In the rows, zero is written as 128.
Each named move below is a turn or a mirror, shown by a few rows before and after it. Which moves, in which order, take the first row of each later pair to the second? The first pair is answered.
ruki:
[112 177 149 140  82 157 115 150  94 106 102 130  82  76 143 122 139  89
 101 113 130 112 161  97 114 142 129 107 126 147] |-> [112 183 144 147  78 143 104 148  95 110  97 129  88  84 141 123 133  88
  87 117 139  97 152 101 112 137 141 112 117 146]
[101  92  98  82 159 131 159 133 170 131 156  74 159 143 125 135 123 183
 182 127 112 190 125 150 154 143 109 114 149 156] |-> [ 88 114  83 111 142  94 130 123 179 149 132  67 179 170 107 132 111 192
 125 146 140 140  98 171 150 135 146 148 117 146]
[123 155 156 140 141  70 112 113  35  96 126 145 140 115 135 155  94 111
 114 140 103 119 138 141 167 122 130 139 104 180] |-> [128 148 162 128 147  87 118 116  30  87 130 151 133 108 141 154  99 108
 126 137  95 135 148 133 167 127 120 133 111 182]
suk:
[131 114 148 134 130 124 118 126 131 122 132 136 146 137 140 130 114 130
 137 131 109 134 125 139 153 139 106 112 124 108] |-> [130 117 144 134 125 120 117 123 140 128 128 138 151 143 137 126 115 136
 129 135 117 124 111 140 152 138 112 112 123 105]
[118 120 130  88 152 115 107 142 107  99 112  85 104 130 144 157 121 167
 170 125 120 174 150 165 147 179 139 110 138  92] |-> [116 140 115 103 126  99  85 130 146 136 107  85 122 161 110 133 139 183
 123 147 157 120  86 173 146 165 161 124 117  85]
[104 140 141 143 149 115  83 171 127 151 101 111 144 154 131 128 147 142
 128 141 182 149  98 133 164  84 143 127 124 156] |-> [112 150 154 141 136 151  90 166 129 145 107 139 115 135 132 104 169 117
 133 138 186 147 104 109 151  84 117 110 136 153]
[122 115 120 106 123 110 108 162 139 107 143 133 141 114 110 139 130 126
 126 141 121 123 128 140 129 130 117 114 101 164] |-> [126 118 120 112 120 115 106 161 144 111 141 137 137 115 106 131 139 122
 119 145 128 117 123 136 127 132 115 114 101 166]
fiv:
[124 106 132 152 126 145 113 167 115 114 131 130 136 128 116  75 121 115
 125 102 120 148 147 164 116 146 122 103 150 149] |-> [126 108 127 149 122 151 116 164 130 127 133 133 140 134 109  68 133 121
 123 105 125 140 131 164 115 141 119  99 150 149]
[131 114 140 106 128 160 141 126 133 130 140 131 122 119 133 120 160 136
 142 122 126 141 111 121 128 132 105 118 146 123] |-> [118 135 147 132 119 150 128 120 116 114 124 146 105 109 136 112 149 109
 111 130 135 125 132 108 112 137 112 133 133 117]
[131 128 117 133 103 115 121 120 185 169 135 110 154 153 100 105 144 152
  99 134 172  85  62 149 146 114 140 135 126 134] |-> [105 139 143 163 129  82 115 132  95 100  99 104 127 116 154 150  70 103
 101 119 130 136 184 139 133 136 162 162 121 129]
[126 151 127 124 125 174 139 126 134 104 104 191 100 124 127  92 178  98
 100 114 147  55  99 147 135 139 184 147 133 152] |-> [129 116 131 100 173 160 157 146  94  69 109 160 113 108 167 146 136 106
 154  89  96 123 164 161 149 151 185 146 145 161]

(two moves a pair)
[104 142 142 157  96 124 134 132 116 140 101 164 111 118 100 120 136 121
 128 102 135  91 135 124 114 135 140 126 133 127] |-> [109 110 122 132 117 103 137 141 127 155 109 130 148 140  98 148 127 157
 152  95 122 104 121 158 134 134 150 127 131 132] | fiv then suk
[137 162 150 139 123 137 121 109 117 137 104 130  88 138  89 121 136 109
 101 158 168 121 143 103 130 122 158 158 133 124] |-> [139 136 134 123 148 103 122 117 118 144 106  90 125 159  97 154 115 148
 118 154 149 141 143 137 147 119 179 167 126 130] | fiv then ruki
[143 109 123  89 143 138 121 174 169  97 132  91 148 113 138 138  89 150
 169 115 137 125 130 152 143 149 133  87 200 103] |-> [118 151 130 144 116 110  87 161 151  89  95 113 128 113 132 118  71 116
  99 136 166  73 135 139 121 145 163 118 168  90] | suk then fiv
[ 98 174 108 166 119  66  97  98 146 118  61 173 148 171 132 117 102 131
  74 150 126 109 175 176 121  85 164 158  72 157] |-> [133 109 114  90 163 122 155 122 141 100 112 160 144 138 165 151 122 151
 189 108  63 206 208 174 140  93 102 105 126 179] | suk then fiv
[147 135 128 125 136 135 134 126 151 152 122 131 134 136 118 124 133 140
 155 129 127 133 106 136 132 132 117 115 142 132] |-> [133 153 141 147 131 134 131 125 120 124 108 144 113 118 129 123 118 109
 139 132 124 136 141 118 121 137 118 127 140 128] | fiv then ruki
[147 119 112 126 104  65  97 143 105  90  96 122 122 147 128 165 112 165
 155 131  81 123 155 162 129 119 143 170 146  98] |-> [150 133 103 134  82  73  86 134 133 121  95 133 127 163 101 135 137 172
 129 145 111  85 108 161 126 110 146 171 140  93] | ruki then suk
[ 93 160 129 142 103  98  79 136 137 141 121 129 153 115 118  90 132 133
  78 133 136  85 146  72 120 134 110 163 115 103] |-> [ 92 133 136 127 135  89  92 150 102 113 124 107 159 101 149 129 101 135
 118 113 100 132 200  79 128 144 111 162 126 108] | suk then suk
[139 180 142 168  80  86 137 180 143 101 118 157 118 112 101 122 214 161
  90 156 152  79 127 157  83  97 121  90  73 132] |-> [131 185 148 178  86  79 135 184 118  82 107 159 106 103 112 133 193 144
  89 153 145  85 158 151  77  98 123  99  74 131] | suk then ruki
[ 93 135 127 132 109  96 125 141 110  88 114 121 155  98 120 155 135 120
 121 149 123 128 154 163 136 129 121 114 106 109] |-> [103 128 136 118 107 128 143 138 116  88 129 130 139  85 121 145 154 110
 141 144 117 139 152 144 139 131  98  96 126 113] | suk then ruki
[113 121 143 144 123  71 120 142 142 157 106 115 143 143 129 150 112 137
 118 114 131 132 121 133 141 119 162 129 120 138] |-> [118 119 157 138 134  92 133 146 120 129 111 128 119 115 151 156 105 116
 144 103 110 160 161 117 133 126 140 119 140 140] | suk then fiv
